In the rows, zero is written as 128.
A single turn carries every row of the set below to another of its rows. Some are shown first; where does it send the rows asked next?
Buka: [111 123 124 147 115 118 150 138 144 119 164 144 125 139 129 131 115 129
 126 117 160 115 183 142 117 134 147  80 113 131 126 105 118 155 124 100
 112 132 133 137  99 143]
ket: [136 114 137 111 137 112 118 145 117 146 149 168 138 124 132 159 137 126
 163 132 130 123 129 132 125 130 141  88 134 143 111 134 125 121 159 100
 117 125 158 111 108  89]
Ris: [108 143 131 107 137 122 133 166 114 159 133 136 128 150 149 126 140 109
 136  91 113 125 117 116 145 119 151 124 102 129 128 106 115 110 139 151
 102 142 157 129  98 123]
fanof: [117 141 121 134 148 118 134 148 130 118 189 147 127 109 106 146 151 119
 110 120 116  90 145 120 157 105 109 112 117 168 121 117 153 139 110 130
 142 128 130 103 127 101]
gaver: [124 137 129 125 115 117 119 167 121 110 167 132 121 119 122 123 167 133
 145 140 106 112 186 112 154 135 130 141 108 145 119 100 140 139 128  90
 145 141 146 134 102 131]
Rubo: [123 145 138 126 103 122 137 141 105 117 160 137 104 112 148 147 125 122
 129 105 137 137 160 118 123 154 130  77 149 133 105 107 113 112 113 145
  94 135 151 134 136 151]
Kig: [117 141 127 110 144 111 136 157 110 157 126 137 130 160 148 123 128 107
 133  90 118 128 106 114 149 127 143 128  99 125 125 100 114 125 134 133
  94 129 154 134 107 129]
dami: [134 139 132 133 119 125 141 160 144 128 157 158 104 109 138  99 109 153
 140 102 127 141 118 110 132 147 139 106 139 117 114  92 137 153 155 125
 110 129 161 136 141 124]
reke: [121 150 135 126 106 122 148 139 109 114 167 129 112 127 143 151 121 130
 120 108 129 140 156 116 126 162 116  74 143 135 105 112 123 117 110 151
 100 154 138 129 132 150]
gom: [122 126 137 151 115 126 154 131 140 129 148 150 121 139 111 132 124 126
 116 102 152 108 173 136 112 128 138  97 108 127 133 108 106 143 114 109
 102 141 124 132  90 135]
Tibi: [110 107 131 144 113 122 105 152 105 114 165 109 126 118 127  95 117 130
 130 112 107 117 139 130 122  93 108  84 128 106 142 114 142 131 123 140
 151 130 147 115 117 133]
Gemaf: [131 141 150 139 103 102 131 141 142 118 150 123 111 123 122 151 141  90
 119 144 126  95 136 110 148 111 118 111 117 115 139 119 122 141  97 113
 140 117 127 125 158 115]
Zefak: [130 140 143 132  99 123 143 140 105 112 158 139 105 114 145 146 120 129
 127 106 127 143 152 119 115 150 127  72 140 124  99 100 123 114 115 148
  99 146 146 131 133 147]
bipod: [126 129 144 138 124 132 137 132 135 135 179 113 119 143 134 142 119 132
  99 124 150 134 133 136 150 128  80  77 116 125 124 113 130 137 129 113
 139 126 151 131 112 171]
nomob: [137 136 163 131  97 110 132 144 147 117 157 125 107 126 126 151 122  96
 136 152 120 100 137 111 143 116 122 108 120 118 141 132 124 143 100 122
 145 110 138 116 152 124]
Funu: [103 139 101 104 113 105 162 155 117 124 129 131 115 130 124 150 110 143
 142 144 126 125 164 115 151 122 120 148 132 156 146 114 139 117 145 128
 148 122 121 110 101 109]
velol: [132 112 106  97 151  98 130 134 125 113 149 108 144 129 118 120 122 108
 100 124 135 133 168 127 141 124 130 137 152 146 136 125 151 126 142 138
 116 143 162 122 120 102]
ruv: [126 114 130 120 133 109 126 148 115 163 137 161 135 146 129 157 134 126
 154 124 138 123 134 125 110 117 130  90 129 141 128 134 114 131 167 109
 117 138 144 120 101  88]
dega: [118 140 118 132 150 115 146 154 137 120 184 149 130 101 114 138 152 132
 117 122 108 104 139 126 162  97 115 110 116 173 120 108 147 134 116 132
 144 121 144  94 124 107]
gule: [103 119 131 118 119 117  98 177 121 126 186 135 118 120 132 128 166 130
 148 134 118 107 182 116 150 136 132 120 113 152 124 103 134 137 138 101
 149 132 153 133 102 136]
lim: [127 131 143 136 127 133 136 140 136 139 184 112 122 150 146 143 116 138
 101 128 153 121 133 142 154 127  88  76 124 124 123 121 132 139 135 116
 135 117 158 126 118 165]
tis: [130 111 102  78 142 113 127 144 127 116 158 104 142 146 127 125 113 104
 105 128 134 112 156 123 144 128 136 144 156 133 126 126 143 131 131 125
 118 130 150 125 133 107]
saten: [144 103 143 105 131 139 129 154 131 116 176 153 115 142  98 147 127 111
 128 143 123 118 109 104 140 116  95 105 113 153 133  93 113 110 119 107
 128 127 118 113 118 111]
foli: [133 133 128 125 125 119 149 158 139 134 150 159 117 121 133 104  99 158
 132  95 135 136 109 114 134 148 141 118 136 105 114  99 129 152 157 123
 113 135 150 141 131 128]
Dira: [129 122 147 137 124 128 126 133 149 144 171 121 117 136 143 154 113 132
 108 138 147 126 139 138 145 121  79  84 116 122 126 116 133 137 136 118
 152 126 158 133 116 166]
vazur: [135 135 160 135  95 110 131 148 147 123 158 119 109 122 123 146 126  90
 125 152 123 104 148 107 140 113 114 104 115 121 150 118 126 146 106 117
 148 113 139 124 151 124]
Puz: [129 104 135  97 130 143 128 150 125 108 173 143 100 140  98 137 127 108
 121 132 144 131 127  95 136 121 101 105 129 151 148  94  99 123 109 118
 124 130 111 114 122 111]
daka: [147 159 114 123 115 130 141 153 113 143 152 111 126 159 105 128 141 160
 140 120 116 116 124 145 132 123 150 137 143 115 102 110 127 118 116 111
 118 146 143 140 112 131]
Bude: [113 140 131 111 149 105 133 156 118 155 132 137 130 156 152 128 137 112
 144  96 111 129 120 127 148 123 157 127 104 130 119 102 113 113 141 146
  97 138 164 126 102 124]
Lofe: [122 137 125 138 141 120 139 150 130 115 185 155 124 106 103 149 151 132
 112 120 118  90 140 135 168 112 111 115 112 163 117 116 155 130 102 130
 140 127 139 104 124 106]
Biv: [112 105 126 135 111 104 106 145 111 113 170  89 129 129 120 119 101 121
 131 119 105 110 131 136 122 104 112  78 129 110 127 123 141 127 116 137
 137 125 142 115 127 125]
mam: [127 137 129 119 128 136 139 160 133 130 156 159 112 113 137 104 102 156
 133  94 144 140 117 106 140 143 135 125 138 107 114  99 124 155 160 125
 119 130 152 143 136 125]
Depi: [115 125 130 124 154  99 106 143 121 139 134 118 104 125 122 149 142 146
 136 140 151 122 142 125 161 125 143 137 141 130 126  93 148 115 158 135
 105 133 127 126 107  85]
muz: [106 128 104 112 116 118 164 150 118 126 127 133 125 130 136 139 120 137
 143 147 119 131 169 122 154 112 110 150 123 155 143 116 143 110 130 126
 150 112 136 108 103 107]
pef: [138 150 122 124 125 131 117 154 112 150 153 115 113 146 108 120 148 155
 147 113 107 115 114 134 122 113 145 133 152 106 104  96 122 130 126 125
 131 150 132 138 122 139]
Gedi: [106 132  94 103 121 116 151 154 118 132 131 137 123 127 132 146 118 135
 151 147 114 120 166 117 154 111 109 145 132 162 143 115 140 116 137 125
 154 118 137 106 105 111]
mub: [144 131 149 110 150 117 138 131 114 107 165 172 135 125 127 117 123 121
 118 125 121 159 141 138 145 146 142 110 140 121 145  79 108 113 133 136
 130 136 150 119 136 151]
noz: [113 116 141 128 153 104 102 141 115 143 135 116 102 119 127 158 136 137
 139 131 148 122 145 130 158 117 146 130 130 128 116  85 152 115 163 148
 105 138 138 126 102  95]
karud: [149 125 169 132 146 114 137 123 117 111 160 157 145 120 122 117 115 132
 125 133 119 163 143 145 138 137 139 117 135 113 142  98 120 107 144 142
 132 135 159 115 129 133]
ralo: [110 118 141 127 150 102 109 142 130 141 133 113 101 114 116 146 143 146
 131 127 153 126 144 125 158 124 140 133 134 126 130  99 146 118 157 136
 104 131 127 116 100  78]

muz moves to Lofe
gom moves to karud
dega moves to Gemaf
Where do these go?
bipod moves to Zefak
pef moves to ruv

A single turn carries every row of the set below to another of its rows. Some are shown first; where does it send the rows asked next?
lapu: [108 129  97  97 117 125 103 159 113 133  57 115 147 168 108 145 116 112
 130 104 155 140]
nev: [ 95 129  84 125  80  99 119 178 118 115 106 139 127 168  88 152 119  95
 163  90 145 179]
gaz: [114 134 144 114  92 143 115 183 131 132 131 167 115 163 110 177 143 121
 135 119 156 128]
bon: [146 156 101 150 115 124  82 147 108 121 109 152 139 147 110 166 124 124
 136 115 190 139]
Daf: [120 101 106 104  99 121 106 155 131 142 106 172 163 141 117 146 129  98
 134 122 131 174]
Pedin: [147 152 105 153 111 122  83 147 106 118 107 158 135 150 108 165 130 127
 138 117 192 143]
rer: [122 165 137 132  75 147 116 154 146 121  92 147 116 138 100 157 102  86
 161 106 174 151]
vefa: [119  98 108 106 100 121 104 162 139 156 108 163 160 140 118 148 130 103
 137 129 135 173]
Pevuz: [ 89 133  80 123  75 101 112 177 112 123 104 142 129 165  90 148 123 108
 165  97 146 185]
Pubit: [ 94 131  86 128  78  97 112 179 127 130 109 134 126 167  88 150 120  94
 167  95 150 182]
bam: [138 158 107 146 112 118  79 143 109 122 112 151 135 153 114 167 129 128
 134 119 190 138]
fepog: [119 134 144 118  94 144 118 186 125 131 128 168 116 167 108 170 150 120
 135 107 161 126]
Tipos: [125 160 144 135  72 145 119 150 142 118  85 148 118 137 104 156 106  91
 163 108 176 150]
pobe: [ 99 129  93  98 115 132 109 167 115 133  60 112 145 169 111 140 120 118
 131 113 158 149]
kido: [121 167 136 133  73 137 117 149 148 119  92 146 117 143 103 158 104  88
 161 115 181 153]
detaz: [116 107 102 101  93 119 114 154 134 147 104 165 169 140 125 139 130 106
 139 124 139 175]
dena: [104 130  97 106 118 121  95 162 115 143  63 105 142 167 110 146 118 116
 133 108 157 143]
zikot: [119 135 138 114  96 145 115 188 127 137 133 171 119 163 106 174 145 119
 135 107 158 124]

bam moves to kido
Tipos moves to fepog
Where do these go?
Daf moves to lapu
rer moves to zikot
vefa moves to dena
detaz moves to pobe

A single turn carries every row of the set below to another of its rows. Some are shown first; where does it send the rows asked next?
mibe: [146 122 105 138 147 156  98 144 126 111 162 131 137 138 125 117 142 150]
Vebu: [118 146 107 117 101 142 141 136 136 116 129 150 182 122 110 143 127 154]
Roze: [134 137 127 119 132 142 107  98 116 120 115 169 149 114 139 114 137 133]
vud: [121 137 127 123 151 137 145 137 127 135 103 115 132 104 127 100 107 127]
Maz: [152 113 106 147 132 142 142 135 128 136 128  96 142 115 113 125 153 112]
dabi: [118 130 146 140 117 143 143 131 124 127 134 110 129 128 100 152 122 159]
kulo: [143 123 113 137 128 139 155 125 139 146 108 138 108 112 154 129 113 151]
Mitum: [154 144 108 119  99 154 151 125 118 125 143 128 158 114 111  82 110 122]
sufut: [133 148 126 130  92 157 132  97 126 121 149 161 139 126 145 124 115 147]
buvor: [155 124 104 128 136 160 119 122 125 166 167 155 152 116 133 137 140 155]
val: [133 140 119 133 138 147 107 132 125 150 115 134 160 116  95 132 153 111]
losi: [123 123 132 124 134 146 141 125 126  93 154 121 154 152 130 102 143 139]
ker: [117 136 150 114 114 127 150 130 146 129 122 151 160 104 114 143 113 147]
Kogi: [159 126 108 130 102 146 132 130 137 174 147 140 154  97 130 118 110 122]
veg: [135 104 145 117 139 146 169 138 140 156 131 128 150 114 119 118 129 157]
delom: [124 119 120 118 124 138 107 126 136 130 134 153 174 106 103 128 157 160]
Tevu: [131 124  95 140 141 147  99 114 130 123 155 149 149 119 100 151 119 140]
dibu: [140 138  93 126  95 181 159 119 128 116 149 122 147 135 124 130 128 126]
zode: [134 145 101 131 167 150 100 109 135 143 129 139 147 116 129 109 118 126]
negi: [141 140 104 129 144 159 113 119 139 146 130 131 145 109 141 109 167 169]
gep: [137 144 108 120 133 148 151 126 123 123 139 106 170 115 146 121 154 179]
runaf: [137 131 123 130 134 139 159 133 131 124 148 120 122 115 140 124 139 187]
pez: [157 142 105 132 160 155 140 114 122 130 111 107 159  98 131 101 109 132]
Ves: [155 133  84 145 128 163 132 135 138 120 140 144 151 112 103 137  84 140]
melat: [176 138 103 135 102 135 151 110 120 115 150 109 144 108 132 121 133 133]
Ladi: [147 133 116 104 113 142 158 121 139 115 148 118 180 125 140 124 133 107]
tusut: [123 134 131 123 127 123 125 148 135 127 140 133 132 133 134 120  80 142]
pade: [137 122 106 139 131 161 140 145 142 140 152 122 123 109 117 155  90 146]

tusut moves to kulo
val moves to mibe
Where do these go?
dibu moves to Mitum
runaf moves to ker
Tevu moves to zode
Kogi moves to Maz
Vebu moves to Ves

A single turn carries every row of the set below to another of its rows. Some are shown first; where does it send the rows asked next?
patod: [132  95 158 157 137 133 109  73 154  91 157 138 131 130 102 130 124  68]
Zoni: [138 127 120 134 118 135  77  98 135 116 119 144 122 144 138 133 111  70]
zam: [133  97 171 145 128 151 150  96 122 122 129 147 154 121 114 130 142  76]
ridi: [124 119 118 132 153 134 124 117 135 113 117 146 130 184 114  80 111  96]
Zulet: [135 115 160 130 133 156 100  93 119 140 130 137 135 123 133 135 134  53]
ruzu: [139 116 153 148 116 137  90  91 130 117 157 128 133 136 116 144 113  63]
Tulo: [123 120 133 133 155 125 134  92 125 128 116 147 135 178 109  72 108 102]
sar: [119  89 159 145 149 157 110  97 156  99 129 144 136 121 119 119 144  55]
geli: [140 121 119 124 169 138 123  96 123 129 123 140 132 180 118  83 113  98]
pul: [123 117 121 133 154 135 123 114 134 117 117 142 135 184 115  77 110  98]
mef: [140 120 140 140 111 149  96 110 135 141 127 155 124 140 150 141 124  84]
guf: [142 125 117 121 168 138 125  96 123 129 122 143 127 181 119  85 115  97]
roso: [125 122 134 129 153 123 136  90 124 125 115 152 130 177 108  75 109 101]
tosa: [119  92 156 151 139 137 104  79 173 106 122 171 113 130 129 112 131  83]
Vek: [152 105 155 155 124 142 134  83 128 110 161 133 148 133 103 148 124  81]
biri: [125  93 138 153 140 126 121  70 165  76 117 162 128 133 107 109 125  84]
kuran: [157  96 150 147 136 149 156  84 141 125 131 167 139 134 129 139 141 108]
pup: [166 115 131 141 124 135 152  79 115 119 126 151 148 139 119 143 124 105]

pul moves to geli
roso moves to ridi
Where do these go?
mef moves to kuran
Zoni moves to pup
ruzu moves to Vek
sar moves to Zulet

